Some points:
array([-0.13, -0.65, -2.67, -1.25, -0.56, 0.91, 0.36, -0.06, 1.79, 1.96,
       1.05, 1.51, 1.12, -1.11, -4.06, -3.18, -0.15, 0.87, 1.50, -0.38,
       2.28, 1.85, 1.47, 1.97])
array([0.20, 1.35, -0.23, -0.12, 0.81, -0.13, -1.75, -0.42, -0.17, -0.09,
       0.38, -0.36, 0.23, 0.88, -0.18, 0.68, 0.85, 0.60, -1.66, -1.72,
       0.22, 0.29, 1.04, -0.14])
array([0.36, -0.57, -0.13, 0.49, -0.16, 0.49, -0.41, -0.39, -0.64, -0.32,
       0.37, -0.12, -0.85, 0.17, 0.33, 0.74, 0.09, 1.13, 0.50, -0.35,
       -1.70, -0.79, 0.78, 0.21])
array([0.16, -0.22, 0.15, 1.11, -0.45, -0.73, -0.60, -0.27, 0.74, 0.19,
       0.53, 1.60, 0.40, -0.09, 0.10, 1.46, -0.56, -1.38, -1.18, -0.27,
       2.35, 0.33, -1.36, 1.12])
array([-0.40, -0.46, -0.02, -0.52, 0.21, 1.02, 0.72, 0.11, 0.05, 0.82,
       -0.10, -2.46, -1.05, 0.05, 0.53, 0.07, -0.21, 0.13, 0.60, 0.41,
       0.90, -0.19, 0.52, -0.95])
array([0.32, 0.40, -0.14, 0.00, 0.14, 0.08, -0.98, -0.34, -0.19, -0.09,
       -0.07, 0.02, 0.68, 0.04, -0.20, 0.38, 0.73, -0.20, -1.18, -0.45,
       0.33, 0.42, 0.46, -0.09])
array([-0.36, -0.29, 0.18, 0.07, 0.10, 0.14, -0.01, -0.55, -0.43, -0.22,
       0.07, -0.16, -0.07, 0.31, 0.74, -0.46, 0.34, 0.52, -0.13, -0.55,
       -0.89, -0.28, 0.62, 0.12])
array([0.89, 1.03, 1.35, 2.04, -0.35, 0.37, -1.86, -0.81, 0.42, 2.11,
       -0.75, 1.55, 1.20, -0.32, -0.66, 0.92, 1.52, -1.96, -1.17, -1.34,
       1.95, 1.58, -0.39, 0.39])
array([0.34, -0.41, -1.16, 0.78, 0.94, 1.34, -0.60, 1.68, 1.23, -0.78,
       -2.70, -1.79, 0.66, 1.20, 0.06, 0.06, 1.00, 1.71, 0.67, 1.38,
       1.46, -1.36, -0.45, 0.19])
array([0.27, -0.13, -0.18, -0.42, -0.04, 0.26, 1.15, 0.61, -2.49, -1.75,
       0.09, 0.68, -0.58, -0.77, 1.33, 2.01, 1.88, 1.63, 0.56, -0.66,
       -1.09, -2.18, 1.91, 1.00])
array([-1.28, 1.19, -0.18, -1.94, -1.10, 2.26, 1.83, 1.50, 0.65, 0.34,
       -1.17, -2.16, -0.68, 0.29, 0.51, 0.39, 1.30, 2.24, 0.30, 0.36,
       2.33, 0.51, -1.89, -2.59])
array([0.71, -0.41, -0.57, 0.60, 0.19, 0.70, 0.23, -0.03, -0.05, -0.55,
       -0.34, 0.22, -0.46, -0.49, -0.02, 0.26, 0.67, -0.38, 0.86, 1.00,
       -0.28, -0.66, -1.20, 0.67])
array([-0.42, -0.87, 0.11, 0.70, 0.26, 0.70, 0.49, 0.14, -0.67, -0.19,
       -0.15, 0.39, -0.33, -0.04, 0.25, 0.20, -0.25, -0.31, 0.83, -0.08,
       -1.05, -0.63, -0.35, 0.95])
array([0.38, 0.27, -1.69, -1.30, -1.94, 2.59, 0.43, 0.35, 1.81, 2.57,
       1.28, 1.55, 1.84, -0.41, -2.58, -3.53, -2.11, 0.80, 2.24, -0.24,
       0.75, 2.28, 1.25, 2.18])
array([0.87, 0.33, -0.07, -0.19, -0.64, -1.14, -0.35, 0.85, 0.11, -0.53,
       1.13, -0.24, 0.21, -0.25, 0.79, 0.71, -0.64, -1.63, -0.57, 1.21,
       -0.06, -0.55, 0.94, 1.23])
array([-1.04, 0.96, 1.50, 1.90, 0.01, 3.14, 1.74, -1.72, -3.48, -1.61,
       1.01, 2.08, -0.78, -1.75, 0.75, 1.76, -0.04, 0.21, 2.37, -0.26,
       -0.76, 0.71, -0.22, 1.24])
array([-0.51, 0.19, 0.50, 0.72, -1.61, -1.07, 0.28, -0.15, 0.52, 0.33,
       0.67, 1.44, 0.62, -0.31, 0.24, 1.35, -1.40, -2.55, -0.16, 1.01,
       0.77, -0.05, -0.71, 1.61])
array([0.21, -0.95, -0.43, -0.02, 0.74, 0.31, 0.03, 0.12, -0.82, -0.28,
       -0.18, 0.23, -0.08, 0.00, 0.24, 0.62, 0.02, 0.49, 0.45, 0.41,
       -0.56, -1.88, -0.08, 0.50])
array([-0.38, 0.12, 0.49, 0.81, 0.17, 0.29, 0.29, -0.49, -0.56, 0.63,
       0.14, 0.20, -0.08, 0.26, 0.49, 0.06, -0.42, 0.55, 0.66, -0.86,
       -0.72, -0.22, 0.57, -0.18])
array([-0.81, 0.00, 0.67, 2.25, -0.46, 1.69, 1.11, 1.94, -0.95, -2.23,
       -0.34, 1.78, -0.01, -1.23, -1.50, 1.18, 1.31, 0.13, 1.18, 0.27,
       -0.15, -1.88, -0.47, 1.16])
array([-0.46, -0.25, -0.70, -0.33, 0.22, 0.89, -1.21, -0.62, -0.97, 0.44,
       0.66, -0.99, 0.33, 1.62, 1.08, 0.90, 1.01, 1.32, -0.87, -3.50,
       -1.14, 0.47, 1.73, 0.34])
array([-0.39, -0.08, 1.34, -0.05, 0.07, 0.52, -0.83, -0.79, -0.98, 0.10,
       0.63, -1.15, 0.07, 0.90, 0.23, 0.38, 0.50, 1.63, 0.04, -1.09,
       -1.19, -0.07, 1.41, 0.89])
array([0.12, -0.06, 0.18, -0.13, 0.44, -0.03, -1.02, -0.52, -0.25, 0.22,
       0.22, -0.05, 0.15, 0.36, 0.16, 0.14, 0.70, -0.11, -1.39, -0.68,
       0.33, 0.54, -0.20, 0.12])
array([-2.49, -1.20, 0.06, 0.72, -0.77, 2.70, 2.06, 0.07, 1.02, 2.58,
       0.86, -0.70, -4.13, -1.67, 0.63, 0.95, -0.68, -0.86, 2.61, 1.63,
       2.14, 1.36, 0.27, -0.64])
array([0.74, 0.20, 0.12, -1.78, -1.92, -0.04, -0.18, 0.74, 0.15, 0.36,
       1.42, 0.04, -0.58, 1.75, 1.23, -1.18, -1.89, -1.02, 0.42, 0.79,
       0.14, -0.82, 1.94, 1.94])
array([0.86, 0.46, 0.39, 0.81, -1.54, -0.74, -0.30, 0.60, 0.23, 0.57,
       1.05, 1.27, -0.10, -1.05, 1.27, 0.03, -1.51, -2.10, 0.28, 0.85,
       0.83, -0.19, 0.28, 1.23])
array([-0.49, -0.97, -0.23, 0.99, 0.79, 1.50, 0.13, 0.45, -0.52, -0.46,
       0.43, 0.49, 0.59, -0.93, 0.00, 0.67, 0.21, -0.93, 1.81, 0.33,
       -0.69, -2.25, -0.66, 1.13])
array([-0.48, -0.40, 0.38, 0.83, 0.16, 0.35, -0.01, -0.25, -0.29, -0.29,
       0.41, 0.12, -0.19, -0.40, 0.66, 0.19, -0.12, 0.65, 1.31, -0.19,
       -0.77, -0.93, -0.14, 1.09])
array([0.63, 0.42, -0.69, -0.39, -0.17, -0.05, -1.81, -0.08, -0.05, 0.14,
       -0.28, 0.39, 0.73, 0.32, 0.26, 1.69, 0.90, -0.23, -2.67, -0.60,
       1.10, 0.27, 0.33, 0.74])
array([-2.00, -1.98, -1.26, 0.25, -0.68, 0.79, 0.49, 1.95, -0.03, 1.07,
       1.48, -1.28, -3.31, -3.00, 0.15, 1.91, -0.44, 0.32, 0.10, 1.24,
       1.64, 0.36, 1.50, 1.07])
array([-0.58, 1.32, 0.39, 0.76, 0.20, 1.00, -1.09, -1.17, 1.12, 0.34,
       -0.23, 0.73, 0.53, -0.15, 0.15, 0.29, 1.05, -0.99, -1.54, -1.87,
       0.37, 0.84, -0.20, 0.29])
array([0.31, -0.13, -0.31, -0.02, 0.74, 0.42, 0.05, 0.42, 0.61, -0.17,
       -1.19, -1.11, -0.32, 0.19, -0.27, -0.16, -0.30, 0.68, 0.29, 0.12,
       0.41, -0.37, -0.36, -0.38])
array([-0.02, -0.64, -0.10, 0.04, 0.87, 0.01, 0.14, 0.35, -0.39, -0.13,
       0.44, 0.21, -0.22, 0.08, 0.67, 0.48, 0.45, 0.49, 0.17, 0.36,
       -1.02, -0.96, 0.13, 0.95])
There is one direction along which these points spread out most. Take the direction at right angles to it along which they spread out most. Go by this last direction. Where along it does each point below lie, from 0 to 99? The average is 50, and the first point in the table lies past the average. One standard deviation of the points above along it is 16.
array([-0.27, -0.76, 0.04, 1.00, 0.16, 0.25, 0.45, 0.93, 0.44, -1.62,
       -1.29, 0.39, 0.55, -0.44, -1.00, 0.49, 0.23, 0.11, 0.59, 0.22,
       0.04, -0.41, -0.45, 0.05]) 46
array([-2.24, -1.25, 0.95, 0.44, -0.80, -0.15, 0.66, 0.74, 1.22, 0.34,
       0.21, -0.06, -1.02, -0.86, -0.48, 0.03, -0.11, 0.19, 1.25, 0.40,
       0.27, 1.19, 0.71, -0.47]) 36
array([-0.54, 0.39, -0.37, -0.44, -0.39, 0.82, 0.49, 0.14, 0.15, 0.04,
       -0.23, -0.61, -0.28, -0.49, -0.17, -0.42, 0.61, 0.44, 0.40, 0.03,
       0.84, 0.25, -1.35, -1.39]) 45
array([-1.46, -0.04, 0.96, 2.46, -1.15, 1.56, 0.17, -2.08, -0.41, 0.84,
       1.09, -0.09, -0.22, 0.70, 0.30, 0.62, -0.08, 1.03, 0.97, -1.25,
       -1.79, -0.25, 0.40, 1.32]) 46
array([-0.93, 0.09, 0.28, 0.92, -0.19, 0.34, -0.05, -1.07, -0.56, 0.36,
       -0.22, 0.36, 0.14, 0.01, 0.12, -0.18, -0.18, 0.27, 0.43, -0.97,
       -0.68, -0.27, 0.44, -0.31]) 53
array([-1.03, 0.34, -0.93, 1.00, 0.48, 1.74, -0.06, 0.07, 1.55, 1.12,
       -1.31, -2.41, -0.90, 0.46, 0.20, -0.30, 0.20, 0.31, 1.93, 1.04,
       0.78, 0.43, -1.55, -0.32]) 37
array([-2.28, -0.60, 0.20, -0.26, -0.67, -0.47, 0.09, 1.39, -0.11, 0.28,
       0.30, -0.80, -0.86, -0.55, 0.24, -0.08, 0.34, 1.10, 0.77, 0.28,
       0.13, 1.20, 0.88, -0.98]) 39
array([0.66, 0.03, -0.10, -0.49, -0.69, -0.79, 0.12, 0.92, 0.04, 0.06,
       1.19, 0.69, -0.17, 0.70, 0.93, 0.22, -1.58, -1.43, 0.16, 0.97,
       0.03, 0.22, 0.68, 0.89]) 53
array([0.05, -0.16, -0.33, 0.69, 0.39, 0.12, 0.76, 0.61, 0.41, -0.65,
       -1.74, -0.19, 0.50, -0.08, -0.86, 0.36, 0.40, 0.26, 0.67, 0.53,
       0.24, -0.20, -0.70, 0.54]) 48
array([0.17, 0.30, -0.70, -1.45, -2.02, -0.87, -0.57, 1.07, -1.39, 0.66,
       0.86, 0.02, -0.36, 0.91, 0.56, 0.14, -2.57, -1.79, 0.76, 0.35,
       0.23, -0.86, 1.45, 1.79]) 53
array([-1.26, 0.49, 1.23, 1.62, 0.15, 1.49, 0.54, -1.37, -1.44, 1.28,
       -0.39, -0.06, -0.37, 0.81, 0.26, -0.35, 0.01, 0.10, 1.06, -2.02,
       -1.04, 0.61, 0.60, 1.44]) 50
